(in the rows, 128 means zero)
These are runs of 7 systems, one row a step. Runs of the same system follow the same rule from any start.
k_296, seq 1 (11 x 22):
[[112 113 129 150 101 128 115 157 128  81  47 105 137 131 129 101 122 106
  145 136 126 100]
 [186  92 135 127 116 125 114 139 116 103 144 146  90  86 150 169 126 134
  137 130 110 108]
 [ 89 139 159  95 145 151 119  94 117 173 117 125 133 129 137 185 135 151
   90  98 141 115]
 [117 114 118 123 109 162 102 157 126 104  84 146 146 158 123  91 131 108
   91 112 120 175]
 [182 112 132 127 139 126 150 123 163 116 139 117  88 118 146  91  98 137
  163  86 104 106]
 [103  93 163 116 132 101 104 100 122 177 171 119 135 107  92 162 135 112
  129 129 148 138]
 [ 91 128  67 109  98 135 130 123 149 127 114 160 154 181 152 122 106 143
  105 159 140 144]
 [191 144 172 139 149 103 122 144 126 104 117  98 132 141 154  66 132 164
  131 144 123 122]
 [133 125 127  91 166 143 158 119  98 132 165 133  78 105  82 156 157  90
  159 128 151 142]
 [ 46 134  88 149  87 118 105 149 113 146 116 148 158 151 101 129 123 143
  138  99 126  76]
 [192 140 138 141  88 120 121 164 130 109 167 135 149 117 167 117 114 137
   85 158  59 152]]
k_489, seq 2, 11 rows:
[[100 122 102 139  98 125 138 137 128  95 129 141 127 128 116 146 135  97
  116 141 109 152]
 [120 143 115 149 117 118 133 126 154 147 133 133 148 138 141  90 102 163
  119 110 114 115]
 [144 102 152 138 154 125 115 105 133 146 131 113 150 107 133 134 137 127
  117 172 161 144]
 [ 94 136 102 130 143 138 141 123 138 105  95 119 107 144 120 139 134 101
  166 122 144 122]
 [153 145 141 139  96 107 117 166  98 124  95 133 122 115 127 104 110 153
  127 133 117  93]
 [166 124 134 111 162 143 138 113 137 115 174 121 130 137 170 151 145 145
  119 149 115 133]
 [ 80 164 141 125 143 134 123 121 110 132 111 135 115 139 101 148 160 119
  106  90 137 172]
 [154 109  89 154 101 154 129 170 134 129 131 165 124 100 106  84  99 112
  136 111 111 124]
 [128 105 178 119 140 114 132 101 150 155 175  73 158 118 143 136 118 130
  135 129  98  88]
 [ 85 111 116 126 104 116 113 107 128  89  80 143 128 141 143 186 149 113
   95 159 148 170]
 [138 162  83 132 132 142 128 145 146 153  93 163 120 165 138  65  87 173
  144  92 148 115]]
k_489, seq 3, 11 rows:
[[163 107 159 104 135 154 115 141 113 129  46 102 128 107 130 124 109  94
  143 191 169 114]
 [139 121 131  94 148 138 148 131 115  63  89 103  81 154 158 135 150 153
  156  97 114  71]
 [165 164 159 118 118 110  81 161  71 133 134 168  99 129 138 171 148 175
  102 105 116 142]
 [154 149 100  85 157 190 156 137 134 146 197 161 111 140 123 130 127 107
  115 108 101 183]
 [ 74  99 162 128 114 124 134 124 118 143 151 109 143 103  61  98 151  92
   93  66  99 136]
 [122  59  86 172  69 107 104 131 179 109 155 148 146 109 139 139  92 103
  143 138  99 119]
 [ 92 153 150 106 118 101 128  80 168 193 108  95 161 159 168 137  73 163
  121 155 149 106]
 [127  90 110 111 149 135 124 116 103 103  53 143 135 146 126 109 155 139
  104 196 212 150]
 [150 152 114 136 174 118 119 149 122 108 123 118  82 164 115  84 136 141
  232  88 150  90]
 [184 165 179 110  99  90 136 168  61 127 149 122  88  73 108 174 133 113
  134 174  99 112]
 [ 93 157  72 106 130 166 184 126 132  73 188 143 135 163 164 161 174 138
   76 110  61 136]]
k_194, seq 4 (11 x 22):
[[126 157 193 154 157  96 120  79 141 144 154  87 155 101 180 199 152 163
   97 158 122 128]
 [111 136 148 136 125 125  99 142  85 146  80 124 143 101  88 164 139  73
  151 217 193 143]
 [165 135  84 170 128 108 147 169 117  68 126 116 120 130 132  71 134 143
  196 172 119  61]
 [158 132 193  93 115 121 115 147  92  90 114 101 108 123 167 171 154 165
   82  86  68  98]
 [118 153  95  89 129 198 146 135 116 130  80 168  92 112 122 198 122  68
  112 146 143 180]
 [167 172  88 197 142 138 130 177 149 116 135 148 129 128 104  34 120 113
  161 103 116 170]
 [151  63 198 119 125 113 108 110 168 119 185  73 130 112 147 131 123 117
  135  64  59 109]
 [ 37 142 122 111  94 150 131  93 149 180  40 125 131 121 124 189  80 104
  116 122 156 111]
 [174 127  72 155 120 139  95 166 141 141 104 169 176 170 150  43  93 166
  131 192 171 144]
 [175 119 203  81 210 106 139  88 137 102 184  58 106 171 165 109 176 167
  149 100 115 117]
 [ 54  90 137  85 107 125 111 120  63 137  71 161  68  99  53 205 152  99
  126  82 179 118]]
k_194, seq 5, 11 rows:
[[122 151 159 159 141 166 128 133 145 152 136 105 149  81 126 143 126 101
  106 100  95 136]
 [ 98 112 129 148 101 133  89 142 156 124 106 108 164 144 129 130 107  74
  151 152 118 145]
 [155 133 136 139 122  97 130 113 169 131  89 106 119 140 163  96  79 153
  157 148 143 116]
 [151 100 173 100 160 153 102 122 107 145  87 109 132 125 140 126 138 159
  110 120 156  97]
 [101 134  95  89 143 154 113 146 102 115 120 145 110 174 119 151 147 117
  166 120 147 114]
 [151 147 106 107  99  99 152 152 106 120 139 166  81 141 108  88 115 154
  121 101 110 140]
 [134 101 128 114 146 170 166 110 137 127 169 133 127  93 129 132 143 127
   72  90  95 135]
 [ 63 153 113 167 132 139 107 122 149 135 136 136 159 141 114 156 146  96
  122 107 124 177]
 [153 115 123 157  95  72 114 127 162 151 157 130 134 122 123  99  80 118
  163 168 134 148]
 [126 111 176 132 157 126 153  94 137 149 114  68 158  97 141 108 128 157
  110 137 134  65]
 [ 85 102 121 119 124 138  72 136  95 103  80 134 156 168 141 175 164 130
  127 158 163 116]]
k_61, seq 6 (11 x 22):
[[126 154 139 112 104  86 135 127 110 131  97 152  85 134 107 123 118 140
  113 117 142 166]
 [143 103  87 132 141 166 170 134 134 115 169 148 112  98 113 112 135 120
  126 105 109 115]
 [ 88 132 153 141 120 113 110 110 158 154 151 101 179 146 136 123 122 128
  102 126 105 144]
 [149 122  97 131 102 106 120 136 137 102 108 150 100 138 131 142 108  98
  168 183 150 165]
 [132 132 124 153 156 137 172 118 132 138 100 102 135  96 118  80 124 161
  131 128 147  70]
 [128 118 162 142 158 134  68 137 106 124 169 122 172 149 136 156 183 126
  116 143 128 150]
 [102 152 116  85 106 107 146 120 128 118 102 127  77 160 143 169 106 135
  168 121 127 104]
 [166 144 139 139 115 127 156 158  83 146 121 153 115  68  93  91 129 156
   75 123 124 123]
 [115 117 111 125 159 192 126 119 166  98 171 113 162 157 170 145 155 105
  109 100  82 150]
 [104 165 152 137  92  63 107 108 152 164  88 134 101 140 117 139  81 123
  150 118 150 174]
 [183  84  81 145 126 156 154 167 111 113 145 153 108  71  96  98 116 100
  165 156 134  92]]
k_725, seq 7, 11 rows:
[[150 123 166 133  73  93 121 126 138 182 132 130 110  65 115 155  67 115
  117 120 106 127]
 [ 91 129 102 164 132 158 154  99 174 154  89 105 172  90 144 149  99 100
  122 185 152 116]
 [128 146 139 173 164 129  68 129 143 105  59 120 157 171 157 114 152 137
  146 157 184 166]
 [198 147 146  93 160 110 117 145  83 135 120 141  57 135 122 129 125 152
  193 142 173 116]
 [ 88 138 107  90 141 169 167 150  68 111 154 114 125 118 113 163 170 132
  131 118  95  33]
 [107  98  79 135  78 121 116 149 137  52 152 158 158 180 168 128 157 150
   71 120  65 146]
 [190 148 158 106 125  94 173  94 161 149 145 145  84 120 142  85  91 164
   64  93 114 212]
 [114 106 162 123 169 188 148 116 130 186 149 104 137  52  51 121 134  46
  120 104 138 147]
 [ 78 107 118 189  97 139  30 157 168 141 122 111 188 154 138 149  98  88
  204  98 104  90]
 [158 141 155 107  69  45 114 115 119 151  45 131 111 144 181 136  59 197
  118 204 172  99]
 [117 133  85 100 207 162 240  77 122  92  93 112 104 117 119 107 172 120
  120 211 202 133]]
k_61, seq 8 (11 x 22):
[[133 172 104 143 116  88 135 171  86  77 177 154 110 160 111 105 171 147
  135 123  93 146]
 [148 127 143 121 131 111 191  81 164 115 164 111  92  89 165 164 118 145
  105 110  88 121]
 [ 98 160 120 145 117 170 126 134 126 182 109 150 159  86 104 161 109  82
   85 158 143 178]
 [136 171  72 171 130 140 120 167 164  99 132 130 138 175 143  76 108 112
  198 125 105 132]
 [182 102 207 164 141  65 113 102 149 127 130  76 117  86 142 116 119 139
  149 135 131 114]
 [ 97  81 118 117 130 185 100 138  94 126  92 132 147 101 119 207 151  87
  130 165 159  92]
 [103 192 110 124 116 125 105 166  97 141  90 147 148 197 147  86 119 199
  117  99 126  90]
 [228 113 184  82 161 109 139 119 119  97 164 123  60 124 148 122 146 143
  119 108 109 178]
 [ 38 106 132 105 129 175 165  93 133 149 105 115 118  81  84 180 135  72
  102  69 122 117]
 [108 153  61 176  61 110  77 190 118 149 164 203 167 160 110  95 104 148
  119 120 102 151]
 [219  92 146  93 138 105 177  90 202  98 151  79 104 138 198  78  75 140
  152 170  99 131]]
k_750, seq 9, 11 rows:
[[143 208 171 128 150 126 121 131 135 136 113 114 109 152 159 130 124 155
  124  78 105 154]
 [155 105 114 126 104 152 152 148 130 130 156 159  91  71  87 127 110  80
  122 100  99 158]
 [ 77 151 121 182 109 134 124 131 160 148 136 101 198 119 149 129 116 138
  114 127  91  81]
 [161  92 146 106 115 131  68 119 144 157 111 156 136 140 154 160 100 117
  109 171 163 194]
 [117 144  92 100 152 150 181 114 151 150 106 108 109 140 116  86  88 120
  189 145 162  79]
 [130  93 187 150 151 127  81 147  79 112  75 115 143 105  96 100 180 145
   92 101 157 110]
 [130 108  73 108  91 116 109 162 110  76 170 162  95 163 150 176 134 132
  180 125  88  85]
 [117 192 176  73 132 123 186  92 110 162 104 111 115 124 150 144 124 177
   43 117 117 140]
 [142  71  74 145 163 181 146 125 161  89 198 152 142 130 105  80 165  87
  116 114 113 185]
 [ 97 190 161 186 119  71  78 126 170 168 131  96 147 164 141 110  91 151
  184  68 108 115]
 [154  73 142 101  62  99 122 135  88 167 123 167  93  49  74 173  93  82
  104 183 155 153]]
k_750, seq 10 (11 x 22):
[[142 104 128 118 131 115 134 117 117 118 119 111 117 103 131 166 128 105
  159 212 160 106]
 [111 163 121 129 176 155 143 121 111  96  71 114 130 147 145 142 171 140
  124 149 165 126]
 [192 140 123 137 150 137 123 160 114  76 117 153  77 134 137 106 151 144
  140  96 117 149]
 [137 158 153 124 119 132 151 149 119 134 168 107 101  96 120 148 121 121
  139  71  63  86]
 [ 88 122 123 137  95 163 120 134 127 135 138 150 164 102 125 174 134 103
   54 112  89 163]
 [143 139  79 147 116 139 127 116 199 144 140 150 158 163 177  98  75 143
  125 155 123 159]
 [158 112 187 111 161 127 112 103 149 196 114  90 129 112 113  92  87 117
  156 132 173 133]
 [ 76  83 100 144 118 140 101 154  94 115  96 132 131 113  68 130 148  85
  176 129 163  79]
 [126 137 127 131  85  84 105 150  84  91  69 140 134 153 172 144 137 202
   98 158 132  80]
 [188 104 142  38 160 151 173 104 116 108 175 125  87 144 164 152 144 145
  108 152 118 137]
 [ 69 176 119 128 193 174 167 114 142 125 142 107 126 154  99 100 174 110
  126  36 112 156]]
k_725, seq 11, 11 rows:
[[ 74 125  85 148 151 156 149 109 148 111 133 139 154 143 127 126 158 133
  104 113 136 140]
 [156 133 148 141 129 106  81 154 120 137 141 143 135 154 119  84 130 144
  127 114 130 167]
 [149 135 156  98 119 106 158 124 122 157 154 103  91  97 106 138  99 103
  162 135 116 101]
 [ 52 118 100 156 111 147 134 125 128 107 109 125 162 116 125 168 147 112
  106 129 118  96]
 [161 128 102 168 120 101  96 132 155 110 116 161 141 163 167  93 118 172
  116 152 144 172]
 [174 164 183  89 174 118 165 107 110 161 136 103  87 108 112 116 127 130
  135 142 152 147]
 [ 75 111 103 135 134 181 119 156 104 107 143 126 136 109  86 172 166  67
  160 104 111  98]
 [132 132 102 168  74 100  79 159 144 116 124 157 151 160 179 119 100 187
  124 105  89  97]
 [174 129 164  74 125  93 187  86 130 147 120 115 106 107 148 117 103 154
   70 196 147 157]
 [ 80 134 101 141 196 202 164 109 148 104 122 113 126 121  92 130 177  57
  138  96 145 173]
 [147 117 142 178 110 124  13 190 105 142 132 159 145 149 119 111 129 151
  166  54 116 110]]
k_274, seq 12, 11 rows:
[[122 153 133 156 132 131 118 155 114 128 105 128 130 126 102  86 135 127
  130  95 123 134]
 [163  86 125 136 103 113 118 136 137 124 152 134 130 106 142 125 107 135
  137 147 111 101]
 [101 149 156 103 133 148 128 107 130 157  88 104 142 127 148 161 116 134
   97 130 136 120]
 [129 108  99 136 138 135 109 131 138 101 112 159 119 153 122 113 143 116
  129 131 157 188]
 [157 142 132 120 152 121 155 132 134 135 160 102 112 136 125  80 115 145
  171 111 115  88]
 [116  98 173 110  97 126  99 149  80 138 134 120 138  94  97 164 144 106
   97 128 106 113]
 [ 89 128  61 128  97 150 147 122 159 103  97 160 127 150 160 148 108 136
  113 125 121 123]
 [157 165 149 135 163  92 142 103 136 151 144 127 130 146 136  82 136 178
  101 145 159 176]
 [138  87 143 120 157 151 124 125 142 119 183  97 121 105 104 150 144  54
  186 130 115 132]
 [ 69 155 121 155  90 130 112 172  93 135  72 129 141 121  94 112 122 134
  129  79 116  73]
 [175  95  97 132  86  88 119 124 128 118 142 173 134 130 172 136 105 183
   93 200 137 130]]
k_274, seq 13:
[[140 146 144  66 104 115 121 152 142 119 143  92 111 190 136 101  91  84
  185 138  86 138]
 [122 111 146 107 103 102 174 125  87 126  77 142  68  70  73 122 126 133
   94  99 143 117]
 [106  77  64 139 149 163 131 109 136 115 185 153 167 142 160 144 165 177
   89 117 117  93]
 [107 207 165 100 116  95 110 129 142 166 159 103 152 194 138 119 105 114
  133 140 103 188]
 [141  96 110 146 117 107 179 119 137 105 108 137  66  58  67 118 116  65
  159 152 156 157]
 [ 89 108 113 183 165 148 129 127 119 122 137 106 184 115 134 107 173 193
  119  99 128  22]
 [134 142 162 105  76  84  36 151 119 146 156 136 160 191 166 178 112 121
  134 182 111 170]
 [143 172 104  95 139 144 220  99 143 116  50 134  40  99 120 143  91  89
  154 156 166 157]
 [139  87 130 184 203 151 116 134  95  83 153 132 153 107 108  79 232 181
   84  77 145 108]
 [139 136 137 108  78 119  59 173 151 144 222 116 148 183 170 166  86 109
  190 107  35 106]
 [120 195 149 104  65 117 190 127 107 178  23 151  82  58  88 148  64 103
   74 157 155 161]]
k_296, seq 14, 11 rows:
[[103 116 118 133 118 162 159 119 162 131 135 100 158 103 127 129 110  83
  114 142  99 123]
 [119  99 129 174 128  95 103 105 167  78 110 114 140 141 162 140 145 131
  133 141 131 147]
 [180 154 127 128 141 127 124 122 129 151  95 155  94 115 150 142 102 148
  135 157 173 155]
 [117 119 151  95 145 164 125 137 100 159  94  96 145 118 107 120 123 110
  143 147 152  81]
 [107  87 118 107  91 119  96 159 106  73 133 133 125 160 125 150 150 106
  140 123  98 115]
 [149 151 140 117 108 104 141 123 120 135 130 151  98 123 153 140 115 196
   86  87 104 120]
 [128 126 153 119 171 177 140 120 120 162 142 124 156 103 103 108 153 122
   71 105 133 156]
 [ 96 118  90 141 140 146 125 130 175 102 132 120 130 168 124 107 124  83
  183  92 118 149]
 [156 126 143 159  78  51 111 128 148 147 135 132 107 107 125 114  77 137
  155 140 123 127]
 [134 106 124  97 140 138 164  91 127 161 154 124 152 105 140 152 123 142
   87 203 153 117]
 [ 90 142 123 132 169 140  97 131 118  85  94 107 160 204 150 118 182 141
  139 142 155 134]]

Name the system that made each run.
seq 15:
[[142 147 115 124 112 167 104 173  86 124 150 167 147 120 140 165 150 138
   80 128  91 130]
 [126 135 143 113 153 161 123 119 166 137 169 120 147 162 141 105 131 117
  104  78  94 184]]
 | k_489
seq 16:
[[113 129 115 123 132  86 169 101 113 111 111 131  91 132 124 120 140 179
  123 118 151  96]
 [139 114 113 125 128 147 111 143  84 135 153 174 136 109 126 154 155 158
   87 131 134 123]]
 | k_194
seq 17, 2 rows:
[[129 154 104 187 120 116 149 133 135  90 105 163 112 105 127 117 145 146
   87 107 121 174]
 [165 148 124 177 172 174 140 126 163 161 136 121 134  75 136 119 110 122
  147 118 133 119]]
 | k_296
seq 18, 2 rows:
[[105 166 151 149 168 203 102 142 120 182 116 100 163  90 120 180 127  90
  156 116 131  83]
 [133 130  99 130  81 175  78 187 110 107  39 173 137 142 137 134 106 107
  105 136 129 157]]
 | k_750
seq 19:
[[125 117 130 120 116 164 118 149 110  92  83 140 111 115 129 150 144 115
   98  95 108 131]
 [144 158  92 136 127 158 123 148 154 127 135 159 113 142 146 135 103 111
  148 112 108 162]]
 | k_194
seq 20 (2 x 22):
[[162 118 119  92 156 129 207 122 114 104 123 112  78 114 101  60 133 135
  132 129 138 113]
 [ 68 104 145 167 156 133 118 105 127 120 177 116 177 113 102 145 200 122
   79 100 113 147]]
 | k_61
seq 21:
[[131 165 123 138 134 147 130 144  83 100  47 150 122 110 147 173 159 142
   91 179 164 134]
 [196 159 107 153 154 146 109 183 105  85 155 149 105 131 130 121 155 106
  178 160 123 160]]
 | k_194
seq 22 (2 x 22):
[[115  58  98 163 140 162 113 126 172 131 175 109 202 132 139  73 127 132
  119 118 107  87]
 [101 140 189  94  82  78  79 125 140 187 101  88 158 172 132 119  69 120
  146 150 133 129]]
 | k_274
seq 23, 2 rows:
[[132  95  83 136 139 118 144 103 179 111 142 131 127 161 150  91 109 136
  165 151 146 128]
 [101 157 181 107 152 100 117 116  91 155 107 109 129 149 106 118 157 160
  108 108 155 134]]
 | k_725
seq 24, 2 rows:
[[155  50 129 154 137 137 128 112 115 124 130 150 141  67 131 115 155 187
   52 104 145 103]
 [ 97 122 123 143 167 156  61 115 161 154 165 121 146 166 141 190 132  96
  202 107 140 133]]
 | k_489
seq 25 (2 x 22):
[[ 84  95 120 120 105 111 171 133 113 130 115  93 144 103  73  81 120 104
  134 153 127  71]
 [ 76  91 105 182 132  76 111  96 165  87 149 117 154 163 144 121 157 144
  143 135 136 130]]
 | k_725
seq 26, 2 rows:
[[148 172 139 121 157 119 122 128 112 144 138 123 124 142 147 145 136 152
  146 160 147 125]
 [104 155 135 106 124 134 140 153  84 127 101 125 118 128  90 126 144 106
  127 141 136 124]]
 | k_296
seq 27, 2 rows:
[[ 99 222 146 115 121 124 147 140 103 106 100 117 113 156 149 170 144 138
  111 121 100 137]
 [174 140 102 155 133 162 133 161 112 111 129 180 132 113 132  86 146 165
   59 107 118 169]]
 | k_489
seq 28, 2 rows:
[[171 111 128 103 122 141 101 137 162 104 140 131 124 172 169 120 112  98
  136 149 107 188]
 [135 146 158 106 149 134 170 116 136 149  88 104  79 103 102  95 102 123
  138  71 132 123]]
 | k_274
seq 29, 2 rows:
[[ 99 114 182  98 141 164  61 123 106 166  77 124 137 139 120 182 137 118
  112  93 161 136]
 [126 128  90  87  97 133 109 181  90 122 120 175  85 167 101 110 114 137
  162  78 117 105]]
 | k_61
